One turn sends every row of this set to another row. A few are shown first. Where does it send the rows asked after them?
Zekob: [-18  -1 -13  20  15   3   9   6  12  -2  -1  -4  13  34 -23  -5  -1   9
   1   1 -20 -13 -13  10]
gogi: [  2 -14   5  28  -3  -3   6  17 -17  10  -4  10   0  15 -11  30 -13  -4
 -16  -1 -21  -6 -12  -4]
nabip: [ -3   5  11   9   0  -4  11  26   4  18  11  24  15  12 -15  17 -15  -3
  10  -9  -7  -3 -21  30]
memak: [ -3 -12   4  12  -7  -2  12  19 -21  20   5  22  -2  26 -14  20 -20  -7
 -12   2 -16   3  -9   5]
ded: [ 14   4   6   0   9  -1  18  -8   3  -3  -5  -8  -1  15 -14  -1  -2 -10
  -1  -2 -22 -19  -1  27]
vilu: [-14  -1 -10  11   3 -10   9   3  11   1   9  -1  -7  41 -17 -11 -17  14
   5   8 -15 -10  -2  16]
gom: [ 10  -4  -3   5  -3  -6  19  13  -4  10  10  14  11   6   3  -5   0  -4
  -1   3  -8  15 -28  13]
Nalil: [ -3 -13   9   9   1  -3   4  -5   2  -5  -2   3   4  18   2   7  -5  -2
   6  -5 -15 -26  14  35]
gopup: [  2  -6   0  -8   3   5  11  -8  -2   3   4   3   3  26  -9 -12  -2 -11
  11  -4  -8 -10  -3  33]
Viv: [-17   0  -2  18  13  -3  15   5  13   0   0 -12   7  28 -19   1  -6  13
  -9   5 -26 -13  -2   7]
Zitir: [  3   3  -2  22  18 -15  12  21 -10  -4 -12  -1  -1  10   5  -1   8  -8
 -21   1 -14   1 -22  16]
mifi: [-22   0   1  13   8  -7  13   6  12   5   5  -1   3  35 -12  -1 -16  17
  -4   8 -22 -12   8  14]
rupo: [ -3  -1  11   8  16  12   4  -5   1   2  -9   9  17  22  -8   1  -1  -7
  10 -10 -12 -19  -4  33]
lalet: [  0  -8   5  30  -6 -19   1  16  -7   0  13  19  22  10   8  17   3   0
   7   3 -10  -3  -8  23]
bati: [  9  -5  -4  24   1   1   8  15 -21  12  -1  11   3  22 -22  17  -6 -13
  -8   1 -18   3 -27  -4]
fole: [-17  -6 -16  23   6  -6   0   4  13  -5   4  -1   2  38 -18  -7  -9  11
   9   2 -13 -16 -11  12]
zene: [-13   0   4  -4   2 -14  12  32  -3  12   4   6 -19  19  -8   2 -16  -9
  -8  -9  -2  -4 -16  33]
nilel: [ -6   8  -1  29  15 -15  -6  24 -17  -2  -4   7   9  26  -7   2  10 -15
   1  -1  -3  -1 -22  29]
Bila: [-14 -10   7  11  11 -10  13  29  -1   3 -10  10  -8   8  12   7  -9   0
 -22  -9 -11  -6  -9  24]
Suse: [  4 -11   8  19  -8  -8   7  18  12   4   3   3  -2  -5   5  18 -16   7
   2  -9  -5  -8 -26  11]
puv: [  6  -8   4  12   1   2  -2  -9   5  -9  -5 -15  -4  14  -6   0  -3  -6
  12  -7  -6 -24  -8  23]
Razen: [ 17  10   3  17  -9 -25  11  18  -1   3  16  -3   2   5 -19  17  -5  -9
   6   6 -14  -5 -20  21]
vap: [ -8   4   0  20  -1 -22  -8  29  -8  -1   5  -5 -15  22 -13   9  -7 -11
   6  -6   3 -12 -18  32]
nase: [ -2 -14  -3  29  -7  -1  -7  17 -22  11   3  20   1  29 -15  22 -13  -8
   3  -3  -6  -3 -20   3]
ziga: [  6 -12  -3  18 -15 -10   2  15 -19  12   7   8 -16  23 -16  19 -20  -7
  -4   3 -10  -1 -17  -1]

gom turns into lalet
fole turns into vilu
nase turns into ziga
Where do these go?
Bila turns into Zitir
puv turns into gopup

